128 stands for zero in the data rows.
Here are some points:
(149 183 157 191 133 113 146 157 135 111 089 109 091 116 112 062 111 100 126 115 120 163 107 162 161 168 165 069 137 161 195 053)
(115 089 102 103 097 095 123 058 120 190 189 104 152 168 151 086 121 148 144 154 190 136 060 097 110 121 111 088 182 160 086 209)
(183 101 132 116 182 140 180 173 132 032 050 196 094 099 140 149 143 159 137 202 095 075 203 156 157 064 137 178 066 050 113 051)
(120 152 156 070 110 149 114 123 122 163 112 107 152 138 133 128 097 175 106 129 098 121 090 159 097 168 073 158 156 116 117 143)
(132 143 080 120 166 129 147 130 180 083 106 120 142 077 111 123 220 110 104 128 167 150 138 146 170 041 143 118 062 054 153 089)
(095 139 155 102 090 151 113 104 071 176 201 094 128 152 099 198 106 114 192 106 110 168 079 113 132 150 110 138 155 153 184 127)
(059 169 113 225 199 175 176 157 129 131 176 201 063 082 134 161 120 144 151 178 174 164 148 117 166 106 094 159 089 122 137 172)
(141 184 068 140 097 052 127 102 063 173 149 122 091 164 094 146 093 170 119 177 155 113 086 067 110 186 087 155 205 145 132 185)
(084 107 092 119 211 098 112 130 174 059 141 255 070 086 118 190 198 124 123 119 132 042 166 081 000 060 098 203 069 075 066 101)
(196 114 095 164 030 055 127 202 097 055 100 058 136 190 084 064 106 140 136 086 000 058 162 091 133 203 175 146 143 141 190 000)
(137 041 120 095 138 100 187 121 150 157 095 061 211 069 174 119 191 010 065 099 173 228 070 194 150 112 132 096 097 082 093 126)
(146 092 212 082 167 084 148 223 110 135 136 088 146 055 198 108 122 056 094 123 151 160 194 088 177 080 073 129 119 093 111 110)
(125 133 147 105 082 236 107 118 180 156 148 140 168 105 133 115 130 084 145 038 112 152 084 216 091 149 072 136 163 127 045 147)
(116 145 138 160 166 095 183 124 145 208 134 072 172 110 168 137 162 080 108 181 237 169 080 172 130 138 108 105 113 134 141 172)
(129 070 139 097 139 081 086 132 174 155 139 104 131 135 228 175 142 120 094 158 138 134 057 035 124 107 147 069 146 167 156 176)
(167 056 121 094 082 186 050 033 204 096 075 141 183 163 171 183 114 155 149 113 077 097 136 219 105 157 180 188 113 113 089 085)
(143 199 192 174 120 119 137 141 105 108 118 105 102 110 100 062 100 126 105 097 130 161 128 140 174 173 154 056 113 143 198 067)
(120 120 110 116 095 105 110 077 137 170 169 096 158 160 177 120 120 123 151 135 197 150 070 106 125 131 130 096 180 174 075 215)
(116 172 143 161 172 167 095 138 150 098 058 132 119 128 118 128 093 143 132 139 140 109 152 140 204 081 159 117 096 165 156 115)
(100 110 056 121 066 141 124 153 094 141 170 154 154 152 088 112 116 100 162 083 141 131 178 160 114 136 167 112 167 170 064 190)
(082 167 151 189 150 177 167 158 119 149 132 108 087 087 102 153 094 103 210 136 117 205 102 147 175 138 190 076 109 177 140 141)
(134 157 079 135 078 106 135 106 065 194 167 155 090 191 077 151 087 188 098 174 163 135 093 085 114 180 062 130 195 127 128 172)
(063 111 178 144 190 135 068 180 202 104 123 205 133 061 161 255 182 133 069 125 133 064 151 024 000 099 059 190 042 077 068 170)
(152 048 060 135 058 105 133 070 125 041 126 012 183 222 103 150 066 150 215 097 025 051 180 142 152 129 255 160 190 207 088 079)
10 more points follow, each with its number after it:
(085 183 148 180 163 117 162 163 112 167 132 120 123 110 113 127 122 119 089 170 197 186 149 161 127 151 140 097 117 124 162 137) 0
(111 064 049 135 092 107 073 075 133 146 171 137 132 184 135 089 118 094 190 079 156 121 158 067 144 118 183 121 195 207 058 186) 1
(105 171 133 187 149 154 163 141 102 114 148 108 087 095 067 147 088 136 201 144 144 174 127 138 168 152 201 061 128 181 168 078) 2
(096 121 053 117 091 104 107 085 043 185 184 133 082 166 078 165 080 100 184 120 179 165 103 093 096 163 146 117 176 170 138 168) 3
(075 170 119 184 167 159 170 133 094 109 119 146 035 122 064 110 112 162 170 162 066 158 149 077 177 137 165 104 119 161 148 107) 4
(067 163 047 121 058 098 124 164 043 138 126 145 104 166 092 098 099 190 086 128 124 123 106 104 067 184 115 151 161 124 081 179) 5
(034 163 103 164 159 111 149 080 148 109 173 209 055 082 083 125 165 156 150 164 123 144 160 139 138 109 155 130 106 118 151 104) 6
(151 118 137 094 112 095 093 155 110 106 095 148 119 171 142 156 120 153 117 137 096 089 111 068 083 184 126 132 135 102 102 123) 7
(148 088 075 110 169 155 159 145 134 051 048 147 174 142 108 129 173 165 144 174 090 074 188 139 160 074 129 176 072 067 122 067) 8
(077 163 174 084 109 145 128 145 092 141 116 126 128 152 121 128 128 156 090 159 139 154 089 151 129 141 099 158 137 111 156 126) 9
Which two of these numbered points are nearest to each point below, looking only along the 4 directions in which the first points spread most? Their numbers follow each, nearest first.
(143 196 185 221 171 134 152 153 174 103 167 160 110 075 166 100 158 114 097 109 155 066 149 112 058 136 106 166 064 116 129 116) > 6 9
(141 155 169 087 113 186 104 113 166 169 142 095 161 058 153 113 080 123 110 138 117 159 059 154 112 120 047 183 182 116 118 145) > 9 1
(134 163 141 134 150 086 118 157 112 119 067 130 148 164 092 106 080 187 127 163 130 079 126 120 175 166 126 167 147 111 141 107) > 4 7
(063 153 069 139 083 100 161 107 085 200 176 128 120 166 081 142 095 163 098 146 204 151 108 144 100 185 094 122 158 146 104 176) > 3 5
(131 169 190 205 132 116 177 144 106 098 107 110 109 120 087 067 109 133 115 078 119 175 107 149 160 152 170 055 101 127 188 078) > 2 4
(077 174 164 079 113 134 106 128 062 152 100 114 111 169 105 138 116 151 078 156 094 139 113 139 113 175 083 152 138 126 133 139) > 9 5
(144 099 099 105 057 104 042 154 090 142 119 185 109 184 087 172 083 136 168 060 085 113 167 111 100 176 169 096 134 115 106 112) > 7 1
(140 123 123 119 077 184 093 108 164 185 182 123 170 102 119 099 112 088 165 076 083 181 111 176 103 159 062 165 205 146 086 176) > 1 9
(159 143 133 086 082 108 044 109 129 126 111 163 113 188 162 141 091 170 114 143 087 085 124 094 073 213 125 129 122 102 127 134) > 7 5
(092 149 058 111 073 085 127 149 020 159 209 155 087 160 059 165 094 164 115 102 148 103 161 112 050 191 115 132 154 165 135 176) > 5 3
(149 151 153 149 122 167 147 170 112 151 126 073 139 072 124 084 129 000 139 040 167 187 007 169 099 180 146 048 093 129 184 137) > 0 9
(134 119 129 066 108 132 093 056 168 093 095 101 177 140 140 107 167 205 061 147 129 102 122 164 123 114 129 204 100 102 141 126) > 7 9
(114 117 144 158 176 127 116 113 147 118 147 174 092 100 110 213 081 205 150 189 146 112 150 136 146 065 158 159 100 089 160 143) > 6 7
